128 stands for zero in the data rows.
Some points:
[127 128 121 136 105 129 151 146 116 143  97  66 181 124 123  97 126 126
 129 112 134   8 140 210 139 106 105 144 220 103 140 147 159 122  89 184
  98  92  92  95  97 108  93 112 141  75  96  73  81 100  93  75  95 102
 112  72  96  92  83  90 255  95 107  85]
[146 128 176 152  92 123 130 131 159 106 141 121 130 118  16 125  74 126
 117 155 134 223 110 123 122 117 143 219  94 118 130 138 151 111 102  71
 130 120 124 116 116 148 186 101 116 131 121 204 119 129 125 141 127 147
 122 180 145 130 109 127 135 146 109 110]
[127 121 130 101 133 139 156  97 129 118 111 118 119 124 162 124 108 167
 108 147 131 135 100 109 152 169 124 110 147 125 109 115 157 143 103 123
 108 252 167  98 106 119  87 130 226 113 127 114  91  96 125 120 107 109
 195 116 107 126 135 176 104  99 113 125]
[118 145 155 156 138 111 195  71 145  95 105 132 164 124 142 123 140 170
 109 167 145  93 124 101 139 146  97 125  83 138 106 109 117 133 136 103
 139 186 197 117  98 132 149 121 144 124 130 132 128 132 135 190 120 116
 154 118 109 125 129 145 133 110 103 130]
[156 111 135 120 149 164 118 125  86 118 171 136 121 137 148 123 149 146
 202 112  93  96  58 118 114 142 134  63 111 118 142 111 120 137 124 133
 151 106  94 130 151 255 102 111 117 113 114 110 115 110 141 134 115 134
 108 106 132 165 130 118 117 114 105 132]
[115  93 136  68 134 157 122 162 110 125 100 113 118 132 145  98 141 127
 150 131  61 116 220 108 136 155 122  92 154 206 152 125 129 114 201 144
 106 109 115 112 146 109 126 106 110  97 144 108 126 127 118 107 121 161
 110 255 210 110 101 101 234 141 110 100]
[166 127 121 123  96 209 146 127 117 141 111 152 155 101 135 143  73 116
 176 113 131 133 168 255 147 122 165 151  50 166 137 140 136 126 141 146
 118 129 162 117 107 115 106 112 120 255 213 101 129 108  97 123 139 138
 139 143 116 118 153 121 155 114 147 114]
[147 197 120 153 156 102 107 169  80 195  99 110  89 119 122 126 155 210
 126  84  96 128 147 141 108 184 133 109 205  89   0  91 122 232 107 101
 219 108 117 122 101  94 130 107  98 169 117 215 171 116 102 127 125 108
 113 119 129 121 110 104 118 127 123 255]
[ 94 110 102 156 155 118 119 105 144 154 154 192 110 116 143 169 155  96
 103  85 150 123 146 130  94  90 137 135 129 111 168 156 102  73 129 117
 110 148 153 155 133 116 136 136 120 118  93 143 172 133 116  99 129 105
 152 144 125 108 115 134 127 126 172 137]
[131 167 149 160 142 137 123 134  80 131 168 123 138 125 149 132 108 112
 142 148 123 107 102 116 117 143 129 121 113 127 144  98 167 139 120 159
 164 125  95 120 228 169 131 141 128 109 107 131 117 131 179 152 116 129
 108 124 112 133 137 127 125 123 118 155]
[127 124 145 145 118 130 125 146 125 126 140 132 141 147 114 106 153 152
 135 144 141 113 128 128 114 140 121 126 112 122 111 112 111 151 121 146
 105 138 101 121 252 159 130 142 105 111 124 129 123 124 195 150 106 120
 105 115 100 120 145 137 124 157 108 158]
[ 88 120  95 163 141 124 147  96 164 145 156 196  79 138 135 154 132  92
 115  87 171 120 152  93 123 103 139 133 141 108 156 155  95 106 108 124
 106 125 114 109 110 118 146 212 124 135 116 117 120 131 118 110 113 111
 116 141 165 113 108 118 108 117 136 133]
[ 74  89  84 148 146 115 144 102 158 183 158 184 124 171 166 149 112 115
  79 106 129 132 144 121 107  98 140 116 141 124 144 163 128  94 120  81
 106 112 114 142 118 136 151 163 109 136 109 129 153 133 136 102 115 122
 166 123 133 126 118 137 122 129 158 120]
[125 122 167 123 108 135 222  79 140 107  87 104 161  93 126 159 118 118
 118 125 148 123 104 106 135 145 121 182 147 119 124 122 135 160 120  63
 124 105 255 133 130 143 118 132 156 116 148 127  96 137 151 132 116 142
 148 145 118 123 136 142 121 134 112 118]
[136 101 148 118 151 203 136 150  70 104 142 112 100 157 161  87 255 108
 213 127 113 135  63 137 135 136 150  54 109 122 140 127 112 105 103 131
 219 123 102 133 123 177 105 117 119  89 115 112 106  98 131 105 127 212
 104  98 105 208 108 100 106  96 121 124]
[ 98 115 100 128 169 123 134  74 167 165 182 143 103 154 124 171 136 121
 127  90 149 115 129 141 100  76 140 132 129 123 145 169  83 109 126 136
 123 132 135 135 131  98 159 155 124 114 120 127 137 140 131 111 120  99
 168 136 176 115 110 136 110 122 171 122]
[124 115 142 142 111 154 155 139 122 144  61 123 154 103 111 127 148 143
 120 102 117 150 104 144 152 146 122 144 170  83 127 117 137 148 129 117
 104 103 170 124 130 127 119 148 255 107 139  87 114 132 143 125 111 118
 211 131 103 122 131 129 152 116 115 108]
[243 118  74 119 119  44 114 126 118  99 139  74 114 161 152 105 121  82
 140 125 132 139 171 166 219 131  16 105 172  82 109 114 133 120 255 122
 144 175  89 136 114 113 102 149 114 126 102  97 105 108 122  95 110  91
  99  96  99 194 133 255 103 100 126 142]
[134 163 155 197 132  56 147 130 133  80 144 153 239 155 141 139 128 184
 125 155 136 129 165 126  60 140  61 170 111 141 123  92  87 162 136 145
 134 167 122 122  85 116 115 111 125 127 123 119 119 133 103 141 120 143
 116 119 130 174 139 139 101 124 107 192]
[149 204 140 143 146 106 113 159  88 177 106 105 108 143 134 133 144 163
 134  90  97 104 147 116 100 169 111  99 170  88  46  95 124 172 103 109
 106 110 103 105 104 107 163 103 103 132 121 223 106 123  95 116 255 111
 110 106 108 110 116 101  96 129 112  78]
[136 166 157 124 106 130 128 121 128  99 114 119 152 160 126 145 117 144
 132 121 135 114 134 111 102 123 114 136  98 128 116 102 125 130 108 146
 128 130  90 144 186 139 112 148 111  99 118 146 108 131 207 146 103 121
 111 116 109 116 139 140 129 174 132 179]
[ 99 117 104 144 160 111 148  98 144 150 167 178 110 136 163 149 130 107
  94  88 140 164 149  98 124  89 174 131 144 114 146 149  83  96 122 133
 105 115 141 112 134 123 119 149 114 124 121 135 160 140 124 121 122 117
 150 109 155 123 115 142 141 118 206 121]
[148 142 109  95  98 130 101 154 149 177 130 151  57 145 148  86 170 133
 101 121 113 104  73 100 144 143 122 133 128 139 131 165 161 127 121 255
 125  92 134 255  81  89  96  90 104 155 108  95  88 104  83 251 126 255
 141  94 109  98 117 234 114 137 106  90]
[134 139 128  82 111 122 104 145 129 101 113 121 120  71 101 105  99 104
 124 180 102 208  89 113 148 111 163 126 116 122 126 135 135 130 125 117
 108 112 110 107  99 105 240 103  99 105 109  97 107  89  97 104 170 109
 107 121 132 109 101  95 114 255 107 115]
[125  80 109  37 118 201 105 167 148  99 128 125 128  71 120 129 129 135
 139 165 103 165 124 120 181 134 144 147 114 112 153 124 145 125 133  91
 109  98 125 111 106  99 151  96  97  96 110 117 105 255  99 112 113 117
 112 150 125  98  99 100 100  99  97 113]
[124 125 144 114 116 123 123 127 134 115 131 118 139 129 111 128 112 127
 121 138 145 132 110 109 137 125 118 132 121 127 134 131 130 122 114 129
 195 124 105 112 124 121 113 131 126 126 136 148 135 114 123 151 125 158
 103 135 119 109 255 112 162 113 130 123]
[138 121 118 156  56 157 114 131 101 129 109 138 140 118 101 149 117 121
 145 130 129 103 157 235 134 141 195 117  55 146 133 148 234 126 237 153
 105  90 110 100  86  98  86 110 110  98 255 101 137  86  85 101 105  99
 109 120  94  96 133  84  95  84 172 103]
[134 130 132 108  96 118 116 138 140 111 112  90 118 128 105  90  98 128
 117 148 127 147  86 119 163 120 116 116 129 121 140 145 174 104 109 150
 109 111 120 110 149 115 114 107 119 143 121 144 251 114 125 102 240 126
 107 149 205 113 112  95  99 211 116 122]
[112  95  87 141 197 107 128 129 168 168 132 153 128 135 158 162 135  84
 116  99 180 152 131 102  83 114 140 130 126 117 156 163  90  91 121 115
 122 117 126 125 116 105 126 185 113 139 130 127 133 123 146 119 112 107
 145 115 163 100 100 124 121 123 142 112]
[109 130 167 104  99  94 114 127 151 107 106 122 121  96  37 136  35 117
 128 141 141 138 131 113 135 117 140 207  65 131 122 136 129 139 104  67
 129 127 111 152 177 128 114 127 135 133 154 142 191 115 158 118 142 200
 112 149 157 144 112 129 154  94 131 118]
[ 89  73 114 162 166 133 133 104 131 158 153 125  99 144 146 165 112  92
  67 107 155 150 184 137 105  84 133 115 132 121 157 138  67 104 102 114
 119 122 125 154 121 129 132 154 124 116 115 117 152 133 113 133 125 120
 151 124 150 107 108 128 110 124 180 129]
[135 128 143 116 142 119 121 169 122 101 174 117 105 157 135 115 147 126
 161 123 126 118 125 141 118 152 131  79  96 142 133 104 135 134 112 157
 146 111 142 149 182 220 108 113 128 106 109 145  93 115 195 110 118 122
 116  98 119 156 142 102 120 119 104 149]
[135 135  84  92 127 124   4 139 113 107 100 118  95  45 122  77 134  95
 129 205  66 149 113  85 172 103 159 123 159 255 133 144 110 126 127 129
 111 103 112  87  98 111 166 112 122 110 111 106  94 219  89  96 114  91
 114  96 110 117 103 100  95 206 116 104]
[111 139 126 106 126 119 119 110 133 112 104 112 146 137 166 121 134 144
 113 143 127  95 133 109 123 141  98 121 142 111 128 118 151 115 125 125
 112 224 181  97 106 103 130 105 117 124 126 124 111 110 113 255 106  78
 150 111 110 241 130 102 110  98 111 155]
[126 160 165 150 121 111 119 152 140  91 138 104 175 167  94 133 131 150
 125 166 160 115 122  76  95 126 124 138 147 125 122  79 105 155 112 126
 144 137 106 189 138 115 118 143 125 236 146 136 186 115 167  95 103 114
  95 128 105 121 148 146 120 100 157 101]
These points spread out most along one direction. Take the direction at right angles to it along which they spread out most. Go by this last direction. Where along it does each point below lie, from 0 to 99? 50 is the average, and the first point above lies past it. One standard deviation of the points above along it is 16.
[131 167 149 160 142 137 123 134  80 131 168 123 138 125 149 132 108 112
 142 148 123 107 102 116 117 143 129 121 113 127 144  98 167 139 120 159
 164 125  95 120 228 169 131 141 128 109 107 131 117 131 179 152 116 129
 108 124 112 133 137 127 125 123 118 155] 41
[127 128 121 136 105 129 151 146 116 143  97  66 181 124 123  97 126 126
 129 112 134   8 140 210 139 106 105 144 220 103 140 147 159 122  89 184
  98  92  92  95  97 108  93 112 141  75  96  73  81 100  93  75  95 102
 112  72  96  92  83  90 255  95 107  85] 58
[138 121 118 156  56 157 114 131 101 129 109 138 140 118 101 149 117 121
 145 130 129 103 157 235 134 141 195 117  55 146 133 148 234 126 237 153
 105  90 110 100  86  98  86 110 110  98 255 101 137  86  85 101 105  99
 109 120  94  96 133  84  95  84 172 103] 74
[127 124 145 145 118 130 125 146 125 126 140 132 141 147 114 106 153 152
 135 144 141 113 128 128 114 140 121 126 112 122 111 112 111 151 121 146
 105 138 101 121 252 159 130 142 105 111 124 129 123 124 195 150 106 120
 105 115 100 120 145 137 124 157 108 158] 40
[ 88 120  95 163 141 124 147  96 164 145 156 196  79 138 135 154 132  92
 115  87 171 120 152  93 123 103 139 133 141 108 156 155  95 106 108 124
 106 125 114 109 110 118 146 212 124 135 116 117 120 131 118 110 113 111
 116 141 165 113 108 118 108 117 136 133] 42
[126 160 165 150 121 111 119 152 140  91 138 104 175 167  94 133 131 150
 125 166 160 115 122  76  95 126 124 138 147 125 122  79 105 155 112 126
 144 137 106 189 138 115 118 143 125 236 146 136 186 115 167  95 103 114
  95 128 105 121 148 146 120 100 157 101] 36
[ 98 115 100 128 169 123 134  74 167 165 182 143 103 154 124 171 136 121
 127  90 149 115 129 141 100  76 140 132 129 123 145 169  83 109 126 136
 123 132 135 135 131  98 159 155 124 114 120 127 137 140 131 111 120  99
 168 136 176 115 110 136 110 122 171 122] 41
[115  93 136  68 134 157 122 162 110 125 100 113 118 132 145  98 141 127
 150 131  61 116 220 108 136 155 122  92 154 206 152 125 129 114 201 144
 106 109 115 112 146 109 126 106 110  97 144 108 126 127 118 107 121 161
 110 255 210 110 101 101 234 141 110 100] 76
[124 125 144 114 116 123 123 127 134 115 131 118 139 129 111 128 112 127
 121 138 145 132 110 109 137 125 118 132 121 127 134 131 130 122 114 129
 195 124 105 112 124 121 113 131 126 126 136 148 135 114 123 151 125 158
 103 135 119 109 255 112 162 113 130 123] 49
[243 118  74 119 119  44 114 126 118  99 139  74 114 161 152 105 121  82
 140 125 132 139 171 166 219 131  16 105 172  82 109 114 133 120 255 122
 144 175  89 136 114 113 102 149 114 126 102  97 105 108 122  95 110  91
  99  96  99 194 133 255 103 100 126 142] 37
[148 142 109  95  98 130 101 154 149 177 130 151  57 145 148  86 170 133
 101 121 113 104  73 100 144 143 122 133 128 139 131 165 161 127 121 255
 125  92 134 255  81  89  96  90 104 155 108  95  88 104  83 251 126 255
 141  94 109  98 117 234 114 137 106  90] 52
[112  95  87 141 197 107 128 129 168 168 132 153 128 135 158 162 135  84
 116  99 180 152 131 102  83 114 140 130 126 117 156 163  90  91 121 115
 122 117 126 125 116 105 126 185 113 139 130 127 133 123 146 119 112 107
 145 115 163 100 100 124 121 123 142 112] 42
